One turn moves every row onto another: examples first, then more rows asked
Dofe: [ 0.97  1.79 -1.68  1.47  1.50  3.24  3.34  3.25 -0.53 -1.61  0.92  0.34
 -2.46 -2.38  1.34 -0.06  0.26  2.09 -3.07  0.04 -1.30 -2.05  0.42 -0.13
 -2.00  3.06  0.73 -1.56  1.94  2.95  1.24  0.05 -3.52  0.79 -1.58]
kevi: [-2.35  0.72  0.60 -0.18  3.03  4.02  2.19  1.16  0.23  0.46  1.43 -1.10
 -0.33 -3.31  0.43  0.01 -4.98  3.99 -1.44  0.12 -0.34 -1.75 -1.24  1.92
 -0.63  1.66 -2.19 -0.67  0.23  2.47 -0.28 -0.15 -0.64  2.57 -1.19]
vom: [ 1.08 -0.85  0.79  0.40  4.59  3.81  0.83  2.22 -2.34  0.25 -2.11  1.11
 -0.82 -3.79  2.01 -1.89  0.25  2.78 -2.39  0.64 -1.46 -1.25 -0.78  2.00
  1.35  1.36  0.32 -3.33  2.10  4.08  1.66  0.40  0.40  2.49 -2.11]
Fuze: [ 0.53  1.20 -1.77  0.56  1.66  3.81  3.45  3.22 -1.03 -1.10  0.78  1.00
 -2.23 -3.15  0.88  0.36  0.76  1.69 -2.96  0.91 -1.66 -2.32  0.32  0.09
 -1.71  3.60  1.10 -1.86  2.13  3.28  1.22 -0.22 -3.28  0.82 -2.40]
kagig: [ 0.23  1.47  0.67 -1.32  3.09  4.16  1.22  2.49  0.75 -0.52 -0.98 -0.37
  0.35 -2.12 -0.42  1.44 -0.71  0.70 -1.31  1.57 -2.41 -3.73  2.40  0.41
 -1.74  3.10  0.53 -0.44 -0.33  0.79  0.21  0.22 -3.72 -0.08  0.74]
gepuz: [-3.55  1.56  0.66 -0.07  3.73  4.38  2.38  2.12 -0.28  0.11  2.03 -1.35
 -0.88 -3.01  0.48 -0.36 -4.16  4.03 -1.50  0.04 -1.21 -1.44 -1.31  2.18
 -0.60  1.39 -1.61 -0.88  0.22  2.75 -0.48 -1.01 -1.01  1.46 -0.85]
redet: [ 0.56  0.39  0.82  1.15  4.38  3.17  0.72  1.44 -2.15 -0.90 -2.46 -0.28
 -1.02 -3.06  3.04 -2.99  0.13  2.89 -1.84  0.29 -1.21 -1.27 -0.64  1.39
  1.44  1.39 -0.66 -2.74  2.38  2.91  2.35  0.73  0.39  2.20 -0.74]
tovus: [ 1.18  1.10  0.10 -1.11  3.42  3.80  1.94  2.39  0.14 -0.57 -0.63  0.23
  0.16 -2.00 -0.29  1.81 -0.63  1.08 -0.72  1.32 -2.41 -3.93  1.98  0.32
 -1.56  3.07  0.91 -0.28  0.20  1.18 -0.46  0.37 -3.53 -0.31  0.99]
laza: [ 1.84 -0.23  0.93  1.61  5.44  3.17  0.60  3.45 -2.69  0.10 -0.63  1.29
 -1.46 -2.76  1.02 -1.40 -0.41  2.64 -3.00 -0.29 -1.36 -1.38 -0.31  2.20
  1.33  0.24  0.73 -3.31  1.74  3.79  1.73  0.28 -0.36  1.97 -1.96]
dor: [ 0.47  1.14 -1.82  0.39  0.92  3.71  3.59  2.04 -0.72 -1.26 -0.24  0.65
 -1.59 -3.36  1.42 -0.04  0.73  1.58 -2.48  1.41 -1.25 -2.53  0.12 -0.38
 -1.60  4.25  0.25 -1.70  2.47  2.68  1.66  0.30 -2.86  1.40 -2.24]
sut: [-0.85 -1.19  1.19  0.80  2.77  4.12  1.05  2.38 -2.89 -0.36 -0.99  1.37
  0.82 -4.27  0.57 -3.05 -1.04  1.54 -0.23  2.44 -1.66 -2.22 -1.25  3.57
  0.56  0.56 -0.39 -3.56  1.63  2.53  1.79 -2.73 -0.05  2.78 -1.02]
Biton: [ 1.26  0.54  0.01 -1.44  2.87  4.06  1.91  2.11  0.65 -0.10 -1.03  0.21
  0.39 -2.28  0.22  1.93 -0.61  1.39 -0.79  1.17 -2.17 -3.62  1.91  0.47
 -1.94  3.30  1.10 -0.23 -0.14  1.51 -0.78  0.48 -3.29  0.00  1.00]
rut: [ 0.65 -0.30  1.25  3.14  2.63  2.48  0.71  3.13 -2.14 -0.90  0.30  0.40
  0.08 -2.37  1.06 -3.28 -2.55  2.56 -0.84 -0.11 -0.64 -1.53 -0.88  3.26
 -0.33 -1.18 -0.59 -2.86  0.47  2.03  1.61 -2.25 -0.55  2.54  0.84]
Vun: [ 0.15 -0.98  1.64  3.30  3.16  3.20  1.14  3.07 -1.94 -1.42  0.64  0.56
  0.59 -2.72  0.16 -2.58 -3.53  2.34 -0.69  0.58 -1.28 -1.53 -1.41  3.52
 -0.39 -1.33 -0.35 -3.03  0.10  1.89  1.12 -2.41 -0.52  2.07  0.08]
vaf: [-1.39 -1.47  1.64  1.35  2.72  4.30  1.44  1.79 -2.08 -1.25 -0.95  0.66
  1.21 -4.02  0.76 -3.00 -2.28  1.82  0.07  2.53 -1.83 -1.85 -1.76  3.50
  0.12  0.40 -0.68 -3.33  0.84  2.07  1.30 -2.60  0.31  2.40 -0.66]
nub: [-0.20  1.57  0.73 -1.46  3.14  4.45  1.19  2.51  0.88 -0.55 -1.09 -0.59
  0.20 -2.17 -0.03  1.10 -0.47  1.05 -1.46  1.51 -2.69 -3.32  2.45  0.48
 -1.98  3.10  0.83 -0.49 -0.55  1.14  0.03 -0.06 -3.65 -0.31  1.00]
kuzag: [ 0.52  1.02  0.07 -1.43  2.84  4.10  1.91  1.97  0.67 -0.52 -1.28 -0.33
  0.19 -2.20  0.70  1.29 -0.21  1.61 -0.78  1.18 -2.41 -3.21  1.81  0.22
 -2.06  3.23  1.04 -0.17 -0.05  1.49 -0.90  0.23 -3.25 -0.45  1.50]
kesar: [ 0.68  1.08  0.64 -1.34  2.73  4.11  1.15  2.33  1.04 -0.18 -1.00 -0.29
  0.51 -2.27 -0.21  1.48 -0.97  1.02 -1.64  1.25 -2.15 -3.51  2.37  0.41
 -2.09  3.05  0.58 -0.42 -0.66  1.11  0.03  0.45 -3.62  0.24  0.69]
Sig: [ 0.80  1.63 -1.73  1.25  0.79  3.11  3.42  2.02 -0.30 -1.70  0.02  0.07
 -2.02 -2.53  1.94 -0.42  0.15  1.98 -2.58  0.37 -0.90 -2.23  0.33 -0.55
 -1.86  3.73  0.01 -1.31  2.15  2.43  1.67  0.61 -3.19  1.31 -1.25]
romob: [ 0.45  1.47  0.17 -1.17  3.43  3.91  1.96  2.26  0.27 -0.87 -0.84 -0.28
  0.07 -1.83  0.18  1.36 -0.33  1.23 -0.55  1.35 -2.67 -3.56  1.96  0.34
 -1.74  3.02  0.93 -0.14  0.19  1.13 -0.52  0.22 -3.47 -0.68  1.50]
gozo: [ 0.01 -0.63  1.22  2.08  2.02  2.82  0.96  1.55 -2.25 -1.14 -1.17  0.23
  0.88 -3.20  1.37 -3.61 -2.17  1.74  0.10  1.37 -0.54 -2.26 -1.19  2.87
  0.22  0.20 -1.65 -2.93  1.53  1.33  2.50 -1.83 -0.04  3.23  0.32]
sivav: [-2.65  0.74  0.46 -0.49  3.76  4.11  2.39  1.21 -0.63  0.37  1.58 -0.44
 -0.11 -3.60 -0.52  0.52 -4.79  3.01 -1.08  1.11 -0.60 -2.59 -1.43  1.90
  0.15  2.01 -2.40 -1.04  0.93  1.87  0.29 -0.20 -0.92  2.63 -2.08]
zitud: [-0.60 -0.57  1.61  2.78  2.64  3.20  1.44  1.63 -1.77 -1.90 -0.59  0.03
  0.98 -2.98  0.95 -3.27 -3.09  1.91  0.11  1.45 -1.23 -2.04 -1.54  3.01
  0.02 -0.40 -1.36 -2.88  0.82  1.10  1.83 -1.99 -0.16  2.41  0.27]
baro: [-0.15 -0.93  1.25  1.72  3.24  3.84  0.76  3.98 -2.78 -0.22  0.66  1.41
 -0.13 -3.33  0.33 -2.79 -1.50  2.15 -1.04  0.85 -1.67 -1.50 -0.94  4.15
 -0.16 -0.82  0.70 -3.53  0.55  3.26  0.91 -3.24 -0.69  2.15 -0.56]
fako: [ 0.34  1.18  0.67 -1.49  2.66  4.39  1.17  2.45  1.16 -0.25 -1.13 -0.56
  0.27 -2.27  0.14  1.19 -0.69  1.33 -1.64  1.29 -2.28 -3.11  2.35  0.59
 -2.17  2.99  0.95 -0.41 -0.89  1.48 -0.32  0.11 -3.48  0.01  1.03]
Zutad: [-0.50 -1.77  1.57  1.92  3.14  4.19  1.21  3.13 -2.03 -0.69  0.28  1.33
  0.70 -3.73 -0.07 -2.27 -2.57  2.21 -0.70  1.63 -1.88 -1.50 -1.57  4.05
 -0.41 -0.54  0.39 -3.49  0.02  2.85  0.60 -2.97 -0.11  2.15 -0.99]
bopo: [-3.64  1.52  0.61 -0.41  4.63  4.49  2.47  2.27 -1.12  0.03  2.14 -0.72
 -0.74 -3.30 -0.54  0.08 -4.08  3.12 -1.11  0.91 -1.52 -2.28 -1.39  2.20
  0.17  1.74 -1.81 -1.24  1.00  2.23  0.07 -0.92 -1.21  1.43 -1.80]
vegek: [ 1.47  1.02  0.88  2.49  5.26  2.40  0.68  2.82 -2.49 -1.07 -0.93 -0.01
 -1.57 -1.96  2.03 -2.51 -0.60  2.72 -2.32 -0.72 -1.11 -1.28 -0.44  1.51
  1.44  0.14 -0.34 -2.69  2.15  2.68  2.41  0.61 -0.45  1.72 -0.58]

baro goes to sut
redet goes to vegek
Dofe goes to Fuze
And these:
sivav goes to kevi
vaf goes to zitud
Biton goes to kuzag
nub goes to kagig

